Some points, one per row:
0.807 -1.201 1.476 1.043 -0.886 -0.571 0.531 -0.886
0.335 -0.689 0.413 -0.768 -0.413 0.807 -0.964 1.083
0.217 -0.217 0.098 0.846 -0.059 -0.138 0.020 0.413
-0.728 -1.122 0.531 -0.571 0.807 1.122 -1.555 0.295
-0.453 -1.043 -0.768 -0.217 0.256 -0.689 -1.161 1.240
-0.925 -1.437 -1.476 0.138 1.043 0.650 0.964 -1.122
0.846 -0.571 0.689 0.059 -0.964 -1.043 1.437 -1.161
-1.476 1.279 -0.846 -0.059 1.358 -1.201 1.201 -0.256
-1.161 1.201 0.374 0.098 0.217 -0.531 -0.177 -0.374
-0.571 1.161 0.453 0.020 0.098 -0.886 -0.374 0.217
0.374 -0.807 1.083 -0.846 -0.453 1.083 -0.886 -1.043
-0.256 -0.295 0.217 -1.122 1.201 0.453 -0.571 1.201
-1.122 -0.846 -0.335 -1.437 -0.374 0.925 0.610 1.279
0.925 1.398 0.295 0.768 1.161 0.768 -0.059 1.437
0.689 -0.453 0.925 1.122 -1.161 1.161 -0.846 -1.398
-1.555 1.634 0.571 0.925 1.398 -1.516 -0.531 -0.571
12 more points follow, each with its number after it:
0.177 1.712 1.555 0.531 -1.240 1.043 -1.634 -0.846 0
1.004 0.650 0.846 0.413 1.673 -1.594 0.846 0.492 1
0.531 -0.925 -0.689 -0.413 0.650 0.846 -1.398 0.768 2
1.712 -0.964 -0.807 1.634 -1.516 0.295 -0.138 -1.240 3
1.516 1.122 -1.516 1.516 -1.476 -0.374 0.453 -0.610 4
1.319 0.768 -1.319 1.437 0.295 -0.846 0.217 0.020 5
1.437 1.358 0.610 1.398 -1.398 -1.083 0.925 -1.201 6
1.594 -1.161 -0.964 1.673 -1.083 -0.768 -0.689 -1.083 7
1.398 1.594 1.516 1.358 -1.004 -1.437 -1.358 -1.319 8
1.555 0.138 1.673 1.240 -1.358 -0.728 -1.712 -0.964 9
1.634 -0.413 1.634 0.374 -0.728 -0.925 -1.319 -0.295 10
0.768 -1.476 1.398 -1.673 0.492 0.256 -1.476 -0.177 11
Which three of these numbered points are nearest to each point below, ignoring the 2 directions in which the first points spread most? Their numbers follow each, nearest first.
0.098 1.083 0.256 -0.886 -0.138 0.689 0.335 1.004 > 6 2 1
-1.594 -0.138 0.964 -1.319 1.594 -0.964 -0.335 0.964 > 11 10 1
-1.240 1.476 -1.712 0.689 1.476 -1.712 -1.201 0.807 > 7 2 3
-0.020 0.020 0.492 -0.650 0.610 0.964 -1.673 1.476 > 9 10 8
0.413 -1.594 1.043 -1.240 0.571 1.634 -0.925 1.712 > 1 11 2
0.650 0.807 -0.295 -0.492 1.083 -0.807 -1.004 1.516 > 10 6 2
Now 12 new points, numbered from 0 again:
-1.437 1.240 1.279 -1.712 -1.594 1.398 1.634 -1.634 0
-0.768 0.728 1.358 -1.634 -1.712 1.476 1.673 -1.712 1
-0.138 -0.886 -0.020 -0.689 -1.673 1.712 1.712 -1.673 2
1.358 -1.083 1.319 -1.004 -1.319 1.555 1.555 -1.437 3
0.295 0.059 0.138 -1.043 -0.295 1.319 -1.122 1.555 4
0.256 0.374 0.059 -0.138 0.374 0.571 -0.453 1.043 5
1.043 -0.098 -0.217 -0.807 0.138 -1.319 -1.083 -1.004 6
-0.964 1.673 1.122 1.201 0.886 -1.555 -1.279 -0.059 7
-0.059 0.571 0.335 0.217 -0.650 0.413 -0.610 -0.492 8
-1.083 -0.531 -0.374 -1.083 0.335 -0.020 -0.217 1.161 9
-0.413 0.098 -0.728 0.492 -0.177 -0.177 0.374 -0.335 10
-0.335 0.492 -1.161 0.335 -0.610 -1.004 0.413 0.177 11
Which three of these numbered points are nearest to each point below, ignoring the 2 directions in which the first points spread most? Their numbers follow each, nearest first.
-1.358 -1.555 1.437 -0.964 -0.846 1.279 1.161 -1.516 > 2 1 3
-0.217 0.886 0.177 -0.531 0.728 1.516 1.476 -0.768 > 3 2 1
-0.531 0.413 -1.437 -0.020 -0.492 -1.161 1.122 0.335 > 11 10 9
-1.634 0.335 -0.453 -1.476 1.279 -1.122 0.098 0.650 > 9 10 6
-0.374 1.043 0.650 0.728 0.453 -1.279 -1.043 0.531 > 7 5 4
-0.295 0.610 0.020 0.610 -0.217 0.059 0.138 -0.453 > 8 10 5
